Which row each row swaps with, under one turn or mirror:
k_60: [-12  -9 -13   6  13   6 -16   2  30  -5  -3 -12  -8   9   7  -7  -7   4
 -12  16  -3   1   4]
k_774: [-19 -10   2   6   6   2 -16  -5  13  -7   1  -3   7   5 -16   0 -24  -9
  -5  10   6   7   8]
k_351: [  6  -2 -18  31  14  -8  -3  16  20  -6  -8 -13   3  11  -1  -5  -7   9
  -4   8  -5  -6  10]
k_426: [ -3   5  -8  15  22 -18  -7 -10   9  -5 -10 -18  -8  12  -3  -3  -3   4
  -9   0  -4  12   1]
k_653: [  0 -10 -13   6  -1 -10  -8 -12  13   9 -11   6   9   4   0   5 -15  -9
   5  14  -2  14   5]
k_949: [-3  7 -1  8 11 -2  0 15 22 -4 -3 -8 13  3  0  5 -2  5 -7 18 17 10 -1]
k_909: [  7  -3 -21  28  15  -8  -6  17  18  -4   0 -15   7  15  -1  -9  -9   2
 -12   3 -10  -3   8]
k_133: [ -7   3 -10  16  11  -6 -11  15  15  -7   5 -19   6  10   4  -3 -17 -14
 -22   3   0  15   1]
k_236: [-17 -13   2   3   3   1 -16  -7  13  -6   1  -6   1   2 -11   1 -22  -9
  -6   8   7   8  13]
k_671: [ -1   2  -6  20  16  -6 -10  17   3 -14   1  -5  -7   2 -19  -2 -11  -2
  -9  10 -18   1   8]
k_65: [  0 -19 -18   4   7   5  -8  10  17  -9  -5  -9   7   3 -12   7 -12  -7
 -17   0   2   9 -18]
k_754: [  8  -4 -15  33  14  -8  -1  13  20  -4  -5 -13   3  10  -5  -6  -8   9
  -1   8  -2  -8   8]
k_176: [  5  -2   9  12  12 -14 -13  -8  -2  -7  -1 -11  11  13  -6  -3  -2   4
  -2   6  -4   8  18]
k_206: [  5 -12  -3   3   5  -4   1  -2   7 -10 -19  -5   0   8 -18  13   5  -1
   7  -1 -11   0  11]
k_574: [ -2 -17 -24  13   6   1  -6   0  16 -10  -9  -9  -1   5 -14   3 -19  -7
 -14  -1  -3   4 -17]
k_160: [  1  -2  12   6  14 -13 -11 -11   5  -2  -2 -11  10  10   0  -6   3   3
  -3   7  -3   6  17]
k_492: [ -4  -6 -19  13  17  -6  -8  -9  20  -6  -9 -19  -9   7  -6  -2 -17  -4
 -12  -1  -1   9 -13]
k_736: [ -2 -14 -11   2   6  10  -6  18  18 -12   0  -5  13   2  -9  10  -7  -4
 -17  13   4  10 -14]
k_656: [  2  -3 -16  21  12  -5 -11  22  24  -6   6 -21   7  15  -2 -10 -13  -5
 -15  -1  -4   8   7]
k_173: [  1 -17  -8  14   8  -4 -10  -9  28   4  -3 -22  11   7  -1  -2 -13  -5
   5   4  11   2  19]
k_885: [ -2  -7  -4   0   2   8  -9  12  25 -11  -1  -4  12   4  -2   2  -5  -3
 -13  19  10   8 -12]
k_550: [  0 -10  -2   7   9  -6   1  -8   9  -3 -17  -2  -4   7 -15   6   1  -4
   7  -4 -13  -3   9]
k_807: [  5  -8  -4  -1  20   1  -3   2   2 -15  -6 -10  17   5 -13  11   8   0
   0  14  -6  11  20]
k_637: [ 10   3 -15  15  13  -9 -16   6  13 -15   7 -16   3   0   3  -4 -17   4
 -16  13   1  10  -7]
k_796: [ -2  -7  -8   5  10   8  -5  17  21 -14   0  -3  14   1  -5   4  -6   0
 -15  15  13   9  -9]
k_868: [ 11 -10  -6   7  11 -14  -7  -9   3   4  -9   3  -2  14  -6  -5  -6  -2
   5  -6 -12   0   7]
k_187: [ -1 -11  -7   9  10  -6  -9 -10  26   3  -5 -19   9   5   3   0 -14  -5
   7   4  10   4  22]
k_988: [  3 -24 -11  19   4   1 -13 -15  17  -2  -4 -15  19   8 -10  -8 -14  -1
  -1  11   0   0  16]
k_974: [  7  -4  -5   4  15  -4  -3   4   0 -15 -10 -12  12   9 -13  11   7   1
  -3  21 -11  14  19]
k_544: [  0 -19 -12  17   9  -1 -11 -14  22  -2  -3 -22  15  10  -4  -4 -16   1
   3   7   5   2  18]
k_243: [  0  -9  -2   0  14  -5   1   2   3  -8 -18  -5   2   6 -13  14   7  -1
   7  -1 -11   3  11]
k_64: [-13   6  -9  18   6  -3  -8  10  13  -2  -4 -14   5  11   3   0 -14 -12
 -17   9 -10  13 -11]
k_30: [ 13 -19 -14  11  11 -14 -12   4   5   6  -5  -9  -1   3  -8  -5  -4   2
  -6  18  -8  13  23]
k_798: [ -4 -11 -10  -1   5   5  -3  13  22 -14  -4  -8  16   4 -10   5  -6  -5
 -20   7   9   9 -12]
k_792: [  5  -2  -2  -2  14   2   0   5   1 -15 -14  -9  10   3 -13   8   8  -5
   2   7 -13   3  17]
k_82: [ -1  -9   0  -2  14  -1   1   6   3 -11 -12  -9  11   4 -14  19   8   0
   1  12 -10   9  16]
k_443: [ -3   5  -6  20  16  -9  -8  14   3 -13  -1  -1  -3   1 -22   0 -14  -2
  -3  13 -14   3   9]
k_790: [  1 -17 -19   8   1   4  -7   6  22 -13  -9 -11   4   5 -17   5 -11  -6
 -17   0   0   4 -16]
k_835: [  9  -5 -21  31  15  -5  -4  13  18  -7  -4 -16   5  14  -1  -6  -7   6
  -6   3  -7  -8  11]
k_111: [ -7   4 -18  22  17  -5  -5  -1  20  -2 -14  -6   3  10  -5  -2  -4  -3
  -8  16 -23  10  -8]
k_867: [  7  -6  -4  -5  13  -3   2   6   4 -17 -12  -9  13   3 -15  14   7  -3
   2   7  -9   7  16]
k_668: [  2   0 -14  31  11  -6  -1   6  23  -9 -11 -13  -2   3  -4  -2  -8  11
  -1  14  -2  -9   6]
k_158: [ 12  -9 -10   4   8  -9 -17  -8  10   0   8  -2   1   7   3 -11 -14  -6
   0  -2  -1   7  -6]
k_213: [  4   4  -7  13  12  -4 -18   5  20 -16   7 -17   3   0   1  -4 -16   1
 -13  11   4   8 -11]
k_839: [ -1 -11 -11   2   3   8  -5  13  17 -12  -9 -10  11   1 -10   4 -11  -8
 -21   7  13  11 -12]
k_533: [  2   0   0   5   2  -9  -9  -3   1   2  -5  -8   8   4   1   6 -11 -18
   9   8 -14  12  12]
k_311: [  0   2  -5   4   8   3  -8  17  20 -13   0  -7  15   7  -4   5  -4  -2
 -13  15  15  10 -11]
k_925: [  1  -8  -4   2  11  -4   3  -3   7 -12 -19  -9   0   6 -17  11   2  -3
   6  -1 -15  -2  15]
k_860: [  1  -4  -3   7  10  -9  -9   2  20  -4  -3 -21   4  11   2   1 -10  -5
   8   0   3   9  32]
k_515: [  1 -22 -11  15   9  -2 -13 -10  25   0  -4 -21  15   8  -3  -5 -15  -5
   4   5   5   3  18]
k_444: [  0  -3 -19  22  18  -9  -6  -4  10   0 -13  -8   5  12  -9  -4   2   1
  -9  14 -25   6   3]
k_921: [  9  -5 -12   5  19   4 -11   2   2 -12   4 -13  27  12  -7   2  -1  -1
  -3  16  -9  13  14]
k_195: [  3   4   4   3  10  -9  -9   4   8  -3   1 -12   6   7   5   3  -7 -15
   5   2  -9   9  24]
k_37: [  0 -12 -16   5  -1  -4 -11 -12  23   6  -9   1   2   3   5   3 -16  -4
   4  15   6   8  -2]
k_611: [  7  -2  -1   0  17  -2  -8   4   1 -16  -2 -12  20   9 -13   8   6  -4
   0  16  -6  12  16]
k_904: [  0 -17 -15   5   5   7  -7   8  21  -9  -9  -9   3   2 -15   6 -11  -6
 -18   4   4   9 -18]
k_862: [  0 -19 -17   8  -1   4  -4   9  20 -10  -8  -6   5   4 -16   2 -16  -9
 -18   0   3   3 -14]
k_405: [  5 -11  -3   0  10   0   1  -2   3 -10 -18  -4   2   8 -15  13   6   1
   4   0 -13   1  13]

Swapped with k_243: k_65
Swapped with k_213: k_176
Swapped with k_206: k_790
Swapped with k_860: k_656
Swapped with k_443: k_774
Swapped with k_637: k_160
Swapped with k_807: k_796
Swapped with k_533: k_64
Swapped with k_885: k_974

